Some points, one per row:
(0.15, -0.24, -0.31, 0.79, 1.10, -0.57, -0.21, -0.39, -0.05, 0.02, 0.29,
 0.50, -0.79, -0.54, 0.06, 0.72)
(-1.16, -0.54, -1.33, -1.21, -0.18, 1.70, 1.76, 0.67, -1.88, -1.89, -2.24,
 1.06, 2.63, 2.69, -1.98, -0.77)
(-1.09, 1.06, 1.45, -0.13, -0.69, 0.01, -1.08, 0.10, 0.88, 0.47, 0.16,
 -1.14, 0.14, 0.11, -0.08, -1.49)
(0.78, -1.13, -0.23, 0.95, 0.75, 0.57, 1.33, 0.67, -0.10, -1.39, 0.24,
 -0.08, -0.31, 1.13, 0.71, 0.26)
(1.43, -0.15, -1.21, -0.26, 0.78, -2.03, -1.58, 0.29, -1.56, -0.73, -0.78,
 0.47, -1.14, -2.10, 0.93, -1.11)
(-1.77, -0.38, 0.75, 0.30, 0.13, -0.48, -0.37, 0.19, 0.79, 0.13, -0.02,
 -1.67, 0.65, 1.37, -0.47, -1.35)
(-1.42, 0.51, 0.12, -0.90, 0.18, -1.40, -1.37, -1.44, 0.07, 0.20, -1.24,
 -1.27, 0.03, -1.04, -0.55, 0.13)
(-0.68, 0.57, 0.00, 0.28, -0.54, -0.69, 0.03, -0.80, 0.20, -0.03, 1.66,
 -1.43, -0.05, 1.82, 0.46, -1.78)
(-0.13, 0.07, 1.34, 1.44, -0.37, 0.10, 1.08, -0.29, 1.17, 0.05, 1.50,
 -1.19, -0.46, 0.68, 1.13, -0.61)
(3.09, -0.05, -1.10, -2.38, 0.02, -1.41, -1.44, -0.59, -2.16, -0.31, -1.80,
 0.64, -0.20, -1.66, 1.04, -1.10)
(1.13, 0.11, 0.50, 0.55, -0.62, 1.02, 0.93, 2.62, 0.54, -0.16, -0.28,
 0.18, 0.70, -0.63, -0.50, -0.34)
(-0.41, 0.51, 1.14, 0.19, -0.74, 0.38, 0.67, 1.34, 0.14, 0.30, -0.11,
 -0.22, 0.55, 0.61, -0.40, -0.55)
(1.36, -0.55, 0.21, -0.65, -0.13, 0.75, -0.61, -0.20, 0.31, 0.88, -1.30,
 1.23, -0.09, -1.70, 0.00, 1.95)
(0.00, -0.10, 1.56, 1.99, 0.12, 0.74, 0.95, 1.06, 1.56, -0.27, 1.45,
 -0.93, -0.55, 0.71, 0.07, -0.23)
Here are 10 more points, each followed by its number:
(-0.67, 0.31, 0.26, -0.36, 0.15, -0.92, -0.78, -0.79, 0.22, 0.64, -0.90,
 -0.49, 0.08, -1.35, 0.04, 0.12) 0
(1.15, 1.37, 1.33, 0.53, -0.65, 0.78, 0.51, 3.34, 1.48, 0.77, 1.41,
 -1.34, 0.76, 0.23, 0.28, -1.00) 1
(2.09, 0.69, 0.38, -0.26, -0.28, -0.08, -0.52, 0.29, -0.56, -1.08, -0.97,
 1.71, -1.12, -3.01, 1.38, -0.85) 2
(-0.38, 0.65, 0.19, -0.15, -0.84, 0.94, 0.36, 1.77, 0.83, 0.19, 0.00,
 0.00, 0.87, 0.02, -0.92, -0.51) 3
(1.87, -0.60, -0.10, 0.52, 0.56, 0.69, -0.15, 1.06, 0.00, -1.32, -0.33,
 0.94, -0.56, -1.56, 1.55, -0.76) 4
(0.97, 0.69, 1.17, 0.58, -1.89, 1.55, 1.06, 2.65, 0.64, 0.44, 0.05,
 0.12, 0.06, -0.60, 0.38, -0.55) 5
(1.49, -0.60, -1.25, -2.29, 0.26, -0.51, -1.86, 1.17, -1.04, 0.04, -1.53,
 0.34, -0.18, 0.20, 0.17, 0.18) 6
(-0.79, -0.95, -1.01, 1.00, 0.48, 0.09, 0.73, -1.20, 0.33, -1.14, 0.43,
 0.80, -0.55, 0.24, 0.57, 0.54) 7
(-0.93, 0.01, -0.92, -0.70, 1.00, 0.00, -0.77, -0.43, -0.36, -0.28, -1.18,
 1.17, -0.21, -0.94, -1.37, 0.33) 8
(1.60, -0.01, 0.00, -1.57, 0.18, 0.80, -1.40, 1.35, -0.23, 0.47, -1.79,
 1.28, 0.90, -1.13, -1.19, 2.24) 9
Which three of these numbered points are nearest to each point below by angle, seen from the average point of the first points? Their numbers follow each, nearest first.
(-0.67, 0.16, -0.81, -0.98, 1.34, -0.53, -0.88, -0.22, -0.31, -0.50, -1.60,
 0.66, 0.25, -1.03, -0.79, 1.14) > 8 9 0
(1.13, 0.48, 1.14, -1.09, 0.02, 0.66, -1.36, 0.57, 0.03, 1.09, -1.03,
 0.80, -0.34, -1.37, -0.04, 2.20) > 9 6 0
(-0.91, -0.11, -0.49, -0.46, -1.08, 1.04, 1.12, 0.59, -0.05, -0.14, -0.41,
 -0.36, 1.46, 1.18, -0.54, -0.83) > 3 5 1
(0.83, 0.21, 0.65, 0.50, -0.75, 1.29, 0.93, 2.01, -0.19, -0.05, -0.44,
 -0.07, 0.30, -0.17, -0.10, -0.06) > 5 3 1
(-0.81, 0.16, -0.88, -0.49, 1.17, -0.17, -0.79, 0.25, 0.24, -0.31, -1.15,
 0.92, 0.19, -0.69, -0.85, 0.63) > 8 9 0
(-0.07, -0.53, 0.56, 0.62, 0.31, 0.11, 0.65, -0.70, -0.50, -0.76, 0.88,
 0.77, -0.72, 0.51, 0.43, 0.62) > 7 4 8
(-0.22, -0.62, -0.48, 1.37, 0.68, -0.27, 0.98, -1.57, 0.09, -2.10, 0.26,
 1.14, 0.09, 0.77, 0.39, 0.30) > 7 8 4
(0.94, 1.64, 2.06, 0.75, -0.99, 1.38, 0.85, 3.34, 1.52, 1.39, 1.62,
 -0.85, 1.00, 0.21, -0.33, -0.67) > 1 5 3
(2.77, -0.20, -1.98, -2.08, 0.20, -1.42, -1.77, -0.16, -1.01, -0.21, -1.29,
 0.67, -0.83, -1.81, 0.65, -0.36) > 6 2 9
(-0.31, 0.16, 0.24, -0.62, 0.08, -0.86, -0.64, -1.68, -0.19, 0.59, -0.60,
 -0.38, -0.29, -1.34, 0.57, 1.24) > 0 8 9
(-0.53, 1.53, 1.65, -0.60, 0.07, -1.02, -2.05, -1.60, -0.18, 0.72, -0.64,
 0.34, -0.68, -3.20, 0.66, 0.68) > 0 2 8
(0.54, 0.22, -0.92, -1.01, -1.19, -0.48, 1.22, -0.20, -1.41, -0.45, -0.27,
 -0.33, 0.81, 0.96, -0.07, -2.21) > 6 3 5
(3.56, -0.98, -0.79, -0.47, 0.69, 0.99, -0.88, 1.86, -0.09, 0.01, -1.89,
 2.79, -1.11, -2.60, -0.57, 3.88) > 9 4 2
(0.70, -1.23, -0.18, 0.44, -0.80, 1.29, 2.03, 1.28, -0.13, -0.37, -0.96,
 0.30, 0.74, -0.02, -0.78, 0.45) > 5 3 9
(-0.26, 0.39, 0.72, -0.24, -0.91, 1.21, 0.60, 2.29, 0.20, 0.19, 0.12,
 0.12, 0.96, 0.74, -0.99, -0.35) > 3 5 1
(2.14, -0.64, 0.34, 0.42, 0.28, 0.41, -0.02, 1.27, -1.08, -1.42, -0.45,
 0.83, -0.56, -1.08, 0.79, -0.96) > 4 2 6
(-1.22, 0.42, -0.17, 0.02, -1.26, 1.04, 1.34, 0.65, 0.43, 0.15, -0.70,
 0.34, 0.65, 0.76, -0.96, -0.70) > 3 5 1
(2.93, 0.62, 0.90, -0.38, 0.56, -0.65, -1.52, 0.91, -0.47, -1.85, -1.70,
 2.51, -1.10, -4.04, 1.61, -1.10) > 2 4 9
(0.53, -1.31, -0.65, -0.82, 0.33, -0.11, -0.28, -0.20, -0.10, 1.29, 0.32,
 -0.52, 0.01, 1.09, 0.13, 1.63) > 6 9 7
(-1.16, 0.58, 1.16, 2.02, 0.28, -0.52, -0.30, 1.28, 2.48, 0.42, 3.13,
 -0.65, -1.10, 1.68, -0.03, -0.19) > 1 3 5
(-1.12, -0.38, -0.04, 0.00, 1.62, 0.27, -0.88, -0.15, -0.34, -0.99, -0.87,
 1.02, -0.35, -1.30, -0.60, 1.54) > 8 9 7
(-0.89, 0.24, 0.79, 0.92, -0.85, -0.85, -0.14, -0.32, 0.68, 0.45, 1.75,
 -2.20, 0.08, 2.13, 0.48, -1.76) > 1 3 5
(1.44, 0.67, -0.17, -1.14, -1.47, -0.05, 0.70, 2.42, -1.83, -0.24, -0.02,
 -0.67, 0.05, 0.21, 0.10, -2.65) > 5 1 3
(-1.73, 0.24, 0.47, -0.72, -0.06, 1.05, 0.76, 0.68, 0.72, -0.24, -1.29,
 -1.31, 2.27, 1.73, -1.12, -1.29) > 3 1 5
(0.10, -0.22, -0.01, 0.77, -0.39, -0.36, 0.50, 0.12, 0.43, 0.35, 2.15,
 -1.28, -0.11, 0.86, 1.38, -1.42) > 1 7 5
(-1.54, 0.24, 0.19, -0.87, 0.30, 1.34, 1.09, 0.62, -0.13, -0.86, -1.95,
 -1.02, 2.66, 1.84, -1.16, -1.69) > 3 8 1
(0.25, -0.28, -1.53, -1.40, -0.30, -0.56, -1.20, -1.55, 0.02, 1.43, 0.45,
 0.10, -0.45, 0.43, 0.30, 0.62) > 6 0 8
(-1.31, -0.06, -0.29, -0.25, 0.52, 0.61, 1.05, 0.92, -0.16, -0.44, -1.37,
 -1.24, 2.37, 1.99, -0.93, -1.07) > 3 1 8
